som: [134 105 104  89 115  79 100 105  98 134 153  96]
kav: [138 114 105 102 116  84  97 109 112 136 146  76]
Zelan: [106  90 144  80 127  87 149 102  69 117 142  78]
rifat: [ 86  84  90 124  97  63 113 104 103 116  96  97]
vos: [128 100 104  93 108  68  94 102  98 133 150  90]
Tivat: [134 105 104  89 103  79 100 105  98 104 114  81]
Sifu: [138 114 105 102 116  84  97 109 112 136 156 102]
loz: [127  98  99 205 117  90  92 112  98 129 105 125]
gone loz: [112  90  98 125  99 129 105  98 117 127 205] | [92]
gone rifat: [124  97 116  90  84  63 104  86 113  96  97] | [103]

Gugu: [ 97  26 153 174  77]
Sele: [ 72 216  24  66 132]
fito: [ 72 216  24  66  89]
muri: [136 188 118 152 137]
gone muri: [152 118 137 188] | [136]
gone Sele: [ 24 216  72  66] | [132]
gone fito: [ 89  66  72 216] | [24]
gone muri: [152 188 118 136] | [137]

nedap: [ 72 133 159 150 178 156 114]
vove: [ 94 191 168 185 130 135 186]
nogut: [176  31 117  29  64 172 118]
binib: [131 145 146 170 131 118  89]
giduk: [155 110 174 133  80 116 137]
segin: [110 137 104 121 107 166 138]
Fusuk: [ 95 204 126 189 148 149 129]
rem: [201  42 187  84  71 129 141]
Nelo: [ 83 111 159 162  84 131 149]
taza: [148  85 115  54  59 174 147]
gone Fusuk: [189 126 149 129 204  95] | [148]
gone taza: [ 54  85  59 115 174 148] | [147]
gone vove: [186 168 191 135 130  94] | [185]
gone nogut: [ 64 176  31  29 172 117] | [118]

lari: [140 140 137  91 122 132 125 127 134 122 128 122 130 133 158 117 130 144
 143 129  98 131 107 122 136 119 174 128 142 123 123 109  86 146 118 110
 122 118 129 148 124 143 123 132 106 109 124 113 113 136 165 138]
bet: [148 123 110 131 105 136 118 130 115 115 130 124 110 133 127 150 134 152
 133 127 137 139 142 131 141 148 164 125 128 127 125 123 159 145 130 132
 147 165 144 159 126 110 128 104 126 130 149 142 118 123 112 132]
Kuvuf: [124 125 150 127 167 137 121 136 122 107 108 132 138 129 139  98 116 105
 132 129 143 130 127 125 129 147 123 113 125 134 130 100  95 124 117 108
 128 189 119  38 130 133 111 124 126 110 123 147 119 133 131 143]
fefo: [127 132 118 126 125 114 121 116 126 120 122 137 128 125 122 133 127 104
 104 124 131 126 138 125 144 105 152 135 132 115 119 117 101 110 128 124
 116 151 137 127 139 131 128 126 109  77 117 120 124 126 100 118]
lesap: [143 116 134 154 120 121 137 153 137 143 114 123 133 132 142 144 106 124
 139 129 119 125 125 148 117 126 132 134 136  99 135 140 112 138 126 132
 147  82 123 131 111 119 114 132 130 107 123 110 130 112 105 124]
Vegov: [113 128 116 134 125 141 123 115 131 123 121 128 120 129 120 144 136 114
 134 128 149 131 116  97 144 142 123 116 127 141 130 120 139 124 135 122
  93 136 120 155 120 120 135 136 111 148 111 116 126 131 126 133]
gone bet: [130 137 159 134 147 123 125 105 142 125 130 112 142 126 123 127 131 110
 130 110 132 136 165 115 118 144 118 130 159 123 133 127 132 148 139 124
 127 104 150 145 115 110 128 128 149 133 148 126 131 152 141] | [164]
gone fefo: [135 104 131 152 125 144 122 125 116 137 105 110 101 120 138 131 124 109
 128 126 119 116 139 126 126 124 151 115 128 124 121 117 127 132 125 126
 118 127 127 137 126 114 118 128 133 120 104  77 122 117 132] | [100]
gone Vegov: [120  97 116 128 149 116 111 123 141 126 130 125 120  93 131 128 131 115
 126 120 120 148 116 139 121 134 135 129 136 123 113 128 144 120 120 155
 133 127 136 122 141 116 144 123 111 135 136 131 124 142 134] | [114]
[124 125 150 127 167 137 121 136 122 107 108 132 138 129 139  98 116 105
 132 129 143 130 127 125 129 147 123 113 125 134 130 100  95 124 117 108
 128 189 119  38 130 133 111 124 126 110 123 147 119 133 131 143] | Kuvuf
gone lari: [127 123 107 136 125 124 133 142 165 144 106 146  98 143 118 128 130 138
 137 124 122 158 140 122 132  86 119 122 109 109 118 143 136 123 128 122
 110 122 123 134 130 129 148 132  91 131 113 174 113 140 129] | [117]
gone lari: [106 142 124 128 174 119 133 130  91 117 136 113 132 123 125 128 123 127
 158 118  98 130 143 107 140 110 132 137 109 109 124 148 118 136 134 122
 122 143  86 113 122 123 122 129 131 122 165 146 140 129 138] | [144]

Fimub: [ 94  85 107 130 165 130 140 111 155  88 124 111 136 125 130 129 164  95
 161 126  75 114]
Pomig: [153 160 149 115 150 141 104 125 151 156 120 137 117 142 118 115 153 155
 153 142 136 131]
Kulu: [150 151 147 108 120 129 105 138 134 151 126 112 108 125 139 113 122 152
 126 126 153 138]
kapug: [109 107 106 138 122 146 139 123  92 111 126 186 147 153 123 133 116 109
 108 152 117 125]
refi: [144 149 142 143 183 119 137 119 164 146 130 124 145 122 104 141 181 142
 177 122 120 122]
dez: [116 124 117 228 116 118 141 130 110 122 167 106 160 117 122 223 115 117
 113 117 129 127]
mef: [122 129 117 157  72 149 131 125  79 125 137 156 140 154 116 152  70 118
  69 154 128 123]
fof: [107 111 116 106 170 135 144 105 165 102 107 144 131 137 108 105 171 103
 171 137  75 110]
Luni: [118 117 122  71 129 153 119 121 131 115 101 155 102 153 133  78 130 117
 131 153 112 124]
zomer: [123 110 127 138 103  99 127 156 112 120 151  84 122  91 171 144 103 128
 104  91 163 145]
gone dez: [129 117 223 167 117 115 116 130 141 228 113 160 117 122 116 122 110 118
 117 127 124] | [106]
gone refi: [141 181 149 119 183 120 122 104 124 130 122 143 119 146 177 145 142 142
 122 144 164] | [137]
gone Kulu: [108 139 138 138 105 150 122 126 151 125 112 147 126 153 108 151 120 152
 113 126 134] | [129]

Megu: [161 126 156 114 120 168 123 126  97 154 119 131 127 120 108 144 134 134
 152 144 152 123 126 117 147 114]
Vifa: [112 156 168 152 109 111 123 134 149 154 144 117 113 118 118 128 134 117
 147 193 117 123  85 112 132 130]
mon: [125 126 155 141 123 111 123 126 111 154 144 117 127 120 118 128 134 117
 154 144 134 123 129 117 132 128]
Sofil: [125 126 151 141 123 111 123 126 111 150 144 117 127 120 112 128 134 117
 151 144 134 123 129 117 132 128]
tiv: [112 156 168 152 123 111 123 134 149 154 144 109 113 118 118 128 134 117
 147 193 134 123  85 112 132 128]
datu: [112 156 168 152 123 111 123 134 149 154 144 117 113 118 118 128 134 117
 147 193 134  26  85 112 132 128]
vukel: [141 126 155 169 128 111  49 121 111 159 144 163 127 120 168 128 114 117
 129 128 134 153 129 140 132 128]
sufe: [125 126 151 141 123 111 123 126 111 150 144 117 127 120 118 128 134 117
 156 156 134 116 129 117 132 128]
gone mon: [125 144 127 128 126 154 128 129 117 123 134 117 117 134 141 123 154 111
 132 118 126 123 111 144 155] | [120]
gone datu: [152 134 117 123 193 134 144 128 147 156 132 123 154 111 128 112  26 118
 113 168 149 118 112 117 134] | [85]
gone Vifa: [154 156 118 149 152 193 117 134 117 111 168 118 130 112 117 123 147 134
  85 112 132 113 128 144 123] | [109]
[125 126 151 141 123 111 123 126 111 150 144 117 127 120 112 128 134 117
 151 144 134 123 129 117 132 128] | Sofil
gone Megu: [131 152 114 156 134 126 134 120 123 152 168 127 120 119 144 161 144 126
 123  97 108 117 114 147 126] | [154]
gone vukel: [129 126 127 121 128 129 159 140 155 134 111 169 111 128 141 128 132 163
 144  49 117 128 153 168 114] | [120]
gone vukel: [121 120 129 129 134 141 127 126 159 168 132 114 111 128 153 128  49 128
 117 155 163 144 169 128 111] | [140]

Nevuk: [187 188  47 210 137]
duve: [102 146 215 108 145]
Gufa: [ 67 107 146  67 150]
levep: [171 113 151 161  79]
pok: [150 158 167 170 175]
fum: [150  95 114 188  80]
ret: [182 121 159 111  35]
Zagi: [145 205 139 165 164]
gone ret: [111 121  35 159] | [182]
gone duve: [102 215 145 108] | [146]
gone Nevuk: [187 210  47 137] | [188]

Lazos: [ 97  65 209 118 169 133  56 106 172]
moga: [227 162 123  97 110 163 138  80 193]
tasad: [128  45 170 111 118  65  52  88 155]
rudom: [190 148 168 102 149 167 201 133  87]
tago: [ 68 190  94 109 162 197 181  69 135]
Fur: [167 136 173 101 191 205 113  66 190]
Nid: [201 150 164 112  91 179 112 146 223]
zup: [126 120  51 129 112  51 156  88  47]
Tupa: [165 170 122 107 194 207 160  52 140]
nepok: [190 148 168 102 149 205 117  90 209]
Tubig: [205 182 101 103 149 192 168  64 155]
gone moga: [ 97 123 110 138 193  80 163 227] | [162]
gone tago: [162 197 181 190 109  69  94  68] | [135]
gone Fur: [191  66 101 167 205 173 113 136] | [190]
gone tago: [ 68 190 181  94 162 197 109 135] | [69]
gone rudom: [148 133 102 201 167 168 190  87] | [149]
gone rudom: [133  87 201 190 102 149 167 148] | [168]

fir: [ 39 104 105 129]
Tari: [ 70 173 131 184]
soter: [ 47  97 137 100]
kivir: [ 86 195 157 163]
suduz: [81 94 82 80]
zuv: [ 57  75 103 126]
Siru: [ 75 172 183  74]
nitaf: [ 57  75 103  91]
ses: [123  91 124 114]
gone ses: [123 114  91] | [124]
gone fir: [129 105 104] | [39]
gone suduz: [80 82 81] | [94]
gone Siru: [183 172  74] | [75]
gone nitaf: [ 91 103  75] | [57]
gone suduz: [94 82 81] | [80]
gone suduz: [94 80 82] | [81]

kifig: [130 192 191 191]
gutel: [130 192 155 156]
rik: [191 192 191  95]
gone kifig: [191 191 130] | [192]
gone gutel: [155 192 130] | [156]
gone gutel: [155 192 156] | [130]
gone rik: [191  95 191] | [192]
gone rik: [ 95 191 191] | [192]
gone gutel: [130 155 192] | [156]
gone kifig: [191 192 191] | [130]

muf: [148 163 137 180  99 170 125 181 160 124 216 189 191 162 222]
lom: [148 163 137 165  99 170 125 181 160 124  90 141  94 106 132]
dubi: [148 163 137 165  99 170 125 123 160 124  90 141  94 106 132]
dak: [ 96 112  82  51 138 110 108  40  85 108 159 105 143  52  91]
gone dak: [ 91 138 159 143 108 105 108  96  85  82 112  52  40 110] | [51]
gone muf: [162 125 163 222 160 180 124 170 189  99 191 216 137 148] | [181]
gone muf: [124 170 160 191 180  99 189 181 162 216 163 137 125 148] | [222]

Tevo: [149 101 180 123 141 129 147 103 110 149  95 149  86 105 109 100 109 120
 128 171 109 123 110 138  76 157]
Liso: [206  75 180 152 134 155 138 152 116 180  93 166 130 107  71 126 101 132
 152 164  91 173  65 132 141 160]
girig: [ 24 174 180 101 127  99 125  92 134  81 152  96 109 179 181 175 150 120
 102 107 161  78 189 128  94 105]
Nase: [106 124 180 108 142 114 147  82 111 125 105 133  73 124 137  86 119 116
 114 163 125  96 141 139  54 148]
Sem: [ 94 136 180 119 131 120 132 112 126 119 128 123 113 142 140  94 130 124
 120 131 133 112 142 130 106 128]
Korus: [111 134 180 146 114 141 109 173 145 128 152 121 182 120 122 118 138 140
 141  92 133 158 118 117 200 107]
fetu: [150 113 180 156 117 152 113 181 139 149 137 137 182 235  99 128 127 142
 150 108 122 175  93 151 204 121]
rige: [ 59 155 180 111 128 111 127 106 131 100 141 109 115 131 160  86 140 123
 112 117 147  97 164 128 105 115]
gone girig: [ 78 179 128 150  81 152  99 107 105 181 125  92  94 189 101 180 109 127
 134  96 175 102  24 120 161] | [174]
gone fetu: [139 117 137 142 151 122 235 113 128 180 127 121 150  99 175 150 137 204
 113 152 181 182 156  93 149] | [108]
gone fetu: [113 149 137 150 128 150 108 137 127 181 156 117  99  93 235 152 175 139
 182 122 180 113 204 142 151] | [121]
gone fetu: [150 175 181 113 108 127 235 151 182 137 149 137 156 117  93 122  99 180
 121 150 139 113 142 204 128] | [152]
gone Liso: [ 71  93 166  75 141 164 155 126 152 132 152 173 107  65 101 132 130 206
 180 116 134 138 152 160 180] | [91]
gone girig: [125 109  94 150 152 174 102 189 181 120 161 105 134  78  24 107 127 179
 128  99 175  81  92 101  96] | [180]

kag: [233 194 106 124  89 149 142 202]
vake: [186  89 185  16 120 179 121 139]
Sisa: [ 21 103 111 195 160  84 121  70]
Pofal: [149 209  64 223 108  98 144 170]
paza: [189 214  73 192  97 116 146 189]
mos: [226 201  99 138  89 143 144 202]
gone mos: [ 89 201 138 143  99 202 226] | [144]
gone vake: [186 139  16 120 185 179 121] | [89]

Fes: [158 127 147 133 160 116 129  91 172 107 147 143 114  97 129  88  93 115
 130 152 134  88 109  98 114  34  44]
sos: [158 127 147 121 160 116 129  91 172 107 147 143 114  97 129  88  93 115
 157 152 134  88 109 110 114  34  44]
rova: [112 135 136 133 133 144 136 123 109 149 131 137 140 114 130 121 143 142
 136 140 135 122 166 145 148 150 150]
gone sos: [116  44 160 147 110 129 129 127  93 157 115 152 143  34 109  91 121  88
  97  88 147 134 114 107 114 172] | [158]
gone Fes: [172 107 129 114 116 147  88 158 143 147  44 133  34 134 114 130 127  93
 129  98 160 109 115 152  88  91] | [97]

